One vector is turned by the same rotation once a step. Each row is the vector after some number of steps, and that number follows the row.
The counts run from 0 to 1285.
[ 18.7  29.6  14.5  14.9  11.9   6.7 -30.5  -9.8  -9.3  -0.6  -5.0  -7.5
 -14.9   9.6   1.7   9.9  -3.6  35.6 -23.6   5.4 -10.5  -5.2   4.0  -9.0
  -8.3  18.9   3.6 -24.3  -7.9   9.7  24.2  33.3] => 1036
[ -8.7 -23.2 -11.9  24.8  -3.0 -10.9  -7.2  13.8 -16.2  12.3   2.6   5.1
   4.8   6.1  -8.3  -9.0   5.5  19.3  24.6   8.3 -26.2  -6.7   2.0 -36.8
  -6.6   5.2  36.0 -13.4   5.0  20.5 -11.7  12.7] => 87
[  9.6  30.1   5.7  34.9   5.7   3.2  13.4   0.7   0.4  -6.8 -17.8 -17.1
   4.0  11.5  -5.6  -7.9 -15.9  14.1  -6.4  -2.0  -2.5 -33.0   1.6 -17.3
  -7.0 -13.3 -22.4  -8.3 -40.3  26.1  18.3  12.2] => 134
[ -3.1  -7.8  -2.4   0.3   3.7 -13.4 -34.2 -12.1 -27.7  -8.7 -24.5  -9.6
  -3.2   4.5 -11.9   3.6   2.0  19.9 -13.8  16.5 -21.5  -2.7  -2.8 -32.0
  12.5  -2.4  10.6 -16.6   5.9  37.9  23.0 -14.7] => 1164
[  7.6   5.0  -2.4  20.9 -13.5 -13.6   0.1  24.3 -21.5  28.8 -14.5  23.6
 -21.8  -3.7  -0.2   9.7 -14.0  13.7  -7.0   7.3  20.6   9.8 -32.8 -14.2
 -25.4  12.0 -12.6  11.8   5.1  17.3  -2.0  34.1] => 619
[  6.9  12.0   8.2  37.4  -0.8  15.0  23.3   2.6   4.8 -11.0 -33.2  10.7
  -3.7   1.2  -5.0   3.7  12.2   6.9   1.0   2.1 -11.8  -5.0 -37.7  -4.0
  -1.2   4.7  24.4  32.3  -4.5 -13.5 -26.9  25.6] => 900
[-38.2 -20.6 -14.1  12.8  18.9  -5.8  -5.1   5.2   2.2 -14.3   5.2 -18.4
 -38.2   8.3   3.0 -30.6  12.1   7.6  26.4  22.2 -11.8 -21.0  11.7 -17.6
  -4.2 -13.5  25.1   9.5  11.7  -8.8  12.8 -12.2] => 81
[ 21.9   5.6  -2.3   3.6  30.0  13.6 -18.3   0.9 -12.2  -5.2  -5.0   1.5
  -7.2  12.2   3.0 -18.5   9.9  34.4   5.0  17.5  -7.5  12.1  20.8  -6.6
   2.1   2.4 -11.6 -47.0 -13.7  13.6  14.8  17.4] => 128
[-26.9  15.6 -15.2  17.8  -7.8   5.9  14.5   8.0  -4.2   0.2 -21.0   4.8
 -19.6  -7.9 -17.9  -8.5  14.0 -11.9  -9.3  16.7  -5.9  -8.7 -45.6  -0.9
  -5.3  -8.2  -7.1  22.5  -6.7  12.0 -25.0  29.0] => 557
[ 22.0  -9.2   1.0  32.7   9.5   7.5  16.4  23.3 -13.7  -6.8  -4.1  21.2
  10.4  15.0 -17.0   3.0   8.0  18.1  14.2  15.7   7.9   2.3  18.2 -35.8
   2.2  -6.6  15.4   1.1 -31.7  11.7  -8.6  10.5] => 889
[ 19.7   1.9   4.2  -1.9   8.8  16.0 -24.2   7.7 -22.7 -14.6 -20.0  -1.0
 -34.8  40.0   9.0  -9.1 -17.8  10.0   7.6  -2.8  12.3   8.5  23.3 -23.1
 -21.4 -10.5  -9.7   9.7  -6.4   7.0  -1.0  -6.6] => 1100
[ 26.1  15.0  18.2  19.1  16.7  16.5  22.1  -9.7  -1.0 -14.9 -27.8  -1.8
   2.8 -11.4   6.1  -8.4   6.4  23.2   0.1  29.0 -17.0   3.0 -11.9   2.5
   1.3   3.5   0.0 -25.8 -22.4  -9.3  -0.3  44.6] => 514
[ 12.7  11.1  21.0   0.8  12.4   6.9   0.8   0.0 -15.9  -0.2  -3.8   5.0
  13.7  -3.8  20.2  -6.5  29.3   9.2 -39.6   6.0  -2.0   4.6   7.4   4.2
 -15.8  -9.2  25.4  17.8 -23.3  -6.8  -4.6  43.1] => 908
[-16.2   4.3  -5.0  28.5  33.5  29.5  11.9  -6.2  13.8 -16.1   7.3  -4.0
 -28.6  17.8 -12.4  -5.1  22.8  16.5   4.2  16.5  14.3 -12.2   2.4 -11.4
   1.4 -22.3 -11.7  25.4 -26.0  -0.4   5.3 -11.6] => 140
[ -9.7   8.3 -18.4  23.8  14.1  -5.7  -5.9   2.8  -2.5   4.6 -19.0  -8.2
   4.0  -3.1   6.4 -24.6  14.3  33.0  17.9  25.3 -31.1   7.6  13.4  -9.8
   6.9 -10.4  -6.3 -31.2  -9.9  20.3  12.3 -15.5] => 818
[-20.0   8.8 -10.4   1.2   4.9   0.3 -18.1   3.0  -1.4   9.0   9.3 -12.9
   5.8  -1.9  25.1 -21.8  13.8  35.1  -9.2  11.8 -37.5  -6.8   7.0  -8.2
 -17.1   5.1   8.5   4.2  12.3  -1.8  11.7  36.4] => 354
[-13.3   0.7  -0.3   5.5   3.5  -1.2 -22.8 -12.6 -18.6   2.9   0.8  19.0
   0.2 -16.1  40.5   2.8   1.0   4.1  -4.0  33.4  17.5   3.4 -16.7  -2.7
  -7.9 -13.7 -22.0  26.8  10.4  16.2  21.1  13.9] => 282
[  5.1 -12.6  -8.5   2.1   4.7   5.4  11.6   0.4  -6.7   1.8 -17.6 -16.4
 -25.4   9.2   2.3 -31.4 -35.4  24.2   8.9  20.7 -10.4 -12.2 -19.7 -27.0
  -8.9   1.1 -12.7 -22.9   7.6  24.3   4.0  22.7] => 131
[  1.0  -4.8  17.6   6.5   6.5  15.0  -9.8 -11.2 -25.1 -22.1   2.6 -21.7
  -7.8  14.5  20.7  -9.9  -9.2  -7.6 -18.4  -5.0  -3.0 -14.4  31.0 -17.9
 -25.7 -20.3  -8.5  32.8 -35.1   8.4   5.6  21.9] => 528
[ 17.3  19.9  -1.4  18.0  21.0  20.3   0.4  15.9   4.3 -18.2 -16.9   4.3
  -8.9   2.9  13.0 -29.9  13.5  17.4  -3.7  17.9  23.0 -20.0 -19.8   2.6
  19.2 -14.7  44.4  -4.2  12.9  -5.3 -26.4   5.4] => 723
[-11.3 -15.3  11.4 -16.9   9.4  19.6 -17.8  -7.1 -20.5 -31.4   6.9  -8.3
   2.9  20.2  -3.3  -7.0  -0.9  18.6  -9.7  22.0  -9.7  -0.7  20.5 -36.3
 -24.7   1.3 -16.2  -9.9 -13.1   5.5  10.8  34.8] => 357
[ 15.5   6.7   2.8  -3.3  27.4  -7.6 -15.1   0.0 -15.5  20.4   3.4  -2.2
 -13.4  -5.1  39.7  -6.8  19.6   8.4 -23.6   0.8  24.1  -4.2  -4.5  21.0
  -9.7 -16.6  -8.5  18.0 -12.2   9.5  20.5  19.8] => 1252
[ -7.3  13.8  -5.2  11.0   6.9  27.6 -22.2   5.1  -1.9   4.3 -14.4   2.7
 -29.7  18.3   4.5  18.4 -17.7  34.4  18.7   5.0 -13.7  12.5 -11.5 -22.6
 -31.5  18.2 -20.4   6.7  19.4  -3.6   8.2  20.1] => 1038
[ -2.2  -9.4   2.4  -3.7  10.9  16.1  -2.9  -1.2 -13.2 -13.4  -6.0  20.0
  19.7  17.6  -7.7  -7.1   1.2   9.3  -5.0   4.4  16.7 -19.5 -27.2 -39.2
  -8.5  -5.5   1.6  33.3  10.6  13.5  -1.8  34.9] => 663
[-11.3  -6.2  -3.6 -10.2  17.0  -5.5 -20.9   9.5 -24.1 -25.2  22.7  -4.4
 -21.9  25.7 -19.3 -19.7   6.6  11.7 -17.8   6.7  20.9 -20.5  12.8 -26.9
   5.2  -3.5  10.0  10.3  -0.3   6.4  20.3  14.8] => 427
[  9.2  17.0  -4.9  40.2  22.7  10.2 -26.0  -3.2  -6.8   5.4 -16.2   6.2
  -8.4  22.8  -6.7  30.9  15.3  21.3   9.5  -1.6  -1.8   4.8   3.6 -11.1
   9.1 -11.0  -1.0   8.4 -19.2  31.1   5.5 -13.6] => 27
[-17.2  -2.7   2.0 -14.6  11.2  -4.6 -19.7  -5.0 -46.7  -9.0  -7.5  15.3
 -27.0  -5.2  15.1  -2.6  24.3 -25.4   5.3  20.0  20.5  20.7   2.2   5.2
 -26.7 -14.2 -21.0  18.5 -11.3   8.1  -4.3  11.2] => 567
[-15.4  -3.7  -2.8  -3.7  18.7   0.6 -23.2   5.3 -21.6  11.2 -16.3  20.2
   4.7   4.8  -9.9   5.5  21.8 -10.7 -14.4 -13.5  15.4  -7.0 -10.7 -23.6
 -27.7 -17.0  -1.0  21.8 -16.3  47.7  -7.4   2.0] => 491
[-16.3   4.6  -8.7   2.3  -5.6   9.0  13.0   0.0  -9.0   9.0 -18.4  11.9
 -14.3  -8.8  15.9 -16.6  -3.8  -1.2  10.7  26.7   0.2   5.0 -35.0  -2.7
 -27.1  -6.0 -39.4  15.6   4.6   7.7 -10.0  31.6] => 626
[-20.1   4.8   2.2  20.9   5.7  -4.4 -12.0   6.5 -42.6 -11.5  14.0   6.9
 -11.3   3.2  -5.8  13.7  21.7 -27.7  15.2  10.4  27.2  -5.8 -11.1   0.7
 -18.7   9.6  -5.9  22.9 -21.9   1.9  -5.1  40.1] => 389
[ 13.0   6.5   9.5  28.0  21.9   0.3 -19.8  11.2 -10.1  17.2  -6.6  26.5
 -14.1   1.7  13.4  21.7  22.9  18.5   4.8   2.5  44.6   5.1 -13.2  -8.3
 -12.3   4.8   9.3  29.9  -1.6  -1.6  15.8  18.7] => 275
[ 11.6  -2.2  -3.8  29.9   2.9  29.9   7.6  -0.8   6.8  -1.4  -5.2  -3.2
 -12.5   5.7  12.8  -6.2 -11.2  34.2  16.2   8.3 -33.8   0.2   5.4 -19.6
 -20.3  12.4   6.8 -25.1 -12.0   1.6  -4.6  35.4] => 583
[-27.7   5.6   7.1   7.4  13.5 -18.7   7.9  15.5  -4.5  22.9 -30.4  19.2
  -6.4  -8.3   0.7   3.2  13.5  -3.3   4.5  -3.4  22.1 -10.1 -37.9 -14.0
 -27.5   2.9  -1.9  32.7   7.6  11.4  17.5  16.5] => 1184
[-15.4  12.7  -5.8   7.6 -11.1 -12.9  -2.4  11.3  -6.6 -14.2 -15.2 -24.4
  14.6  -3.7   8.9 -43.7  -4.7  17.0 -16.7  26.8 -22.8 -21.3  22.6 -20.0
   2.3 -19.3   3.2 -12.3  -3.2   4.9   8.8   5.2] => 361
[  1.0  -7.6   7.7  20.6  11.2   5.2  -2.7   6.4 -10.0 -13.2 -15.6  -7.6
   2.7  10.8   5.9  -8.4  17.6   7.3   9.5  -1.9 -41.2  12.4  43.6 -11.4
 -25.0  -2.9   6.9  -8.1 -31.2   8.3  -3.9  11.7] => 641
[-29.0   1.9 -12.5   4.2   8.6  -3.4 -25.8  -0.2  -9.7   6.0 -34.6  -8.6
  12.9  -0.5  23.7  -9.7  10.2   0.9  14.3 -15.0 -38.2 -12.1  15.5 -24.2
 -28.7  -8.8   6.0  21.2   1.6  16.2  -1.0   1.4] => 531
[-10.2  16.6  -0.1  -0.2  31.1 -14.8 -22.0  -0.9 -16.2   3.4  10.7  -6.3
 -19.3   7.7  14.1  -5.6  36.8  25.6  -0.2  -1.5  -5.1   8.0  22.3   6.9
 -21.8   4.4  -9.5   9.6 -14.6  -6.4  47.8  28.5] => 8
[-19.6  29.0  -0.6   9.6  19.2  21.2 -34.4  -1.3  -8.3 -24.0  -7.3 -14.8
   3.6  16.1   8.9  -8.2   1.4  -1.1   2.6  -3.0  26.7 -32.1  11.0 -17.9
 -10.0 -14.9  -6.7  12.9  -7.6  10.3  14.6  -8.1] => 1220
[-12.4  -5.0  10.7 -14.4  19.3  -4.6 -27.8 -31.9 -27.7 -25.5 -21.8  -5.8
 -15.6 -10.5   7.9   3.5  16.8   9.1   1.5  28.4 -25.6  16.1  -7.4   0.5
  -1.3  -7.0 -10.4  13.9  15.7  -5.3  31.0   7.2] => 1088
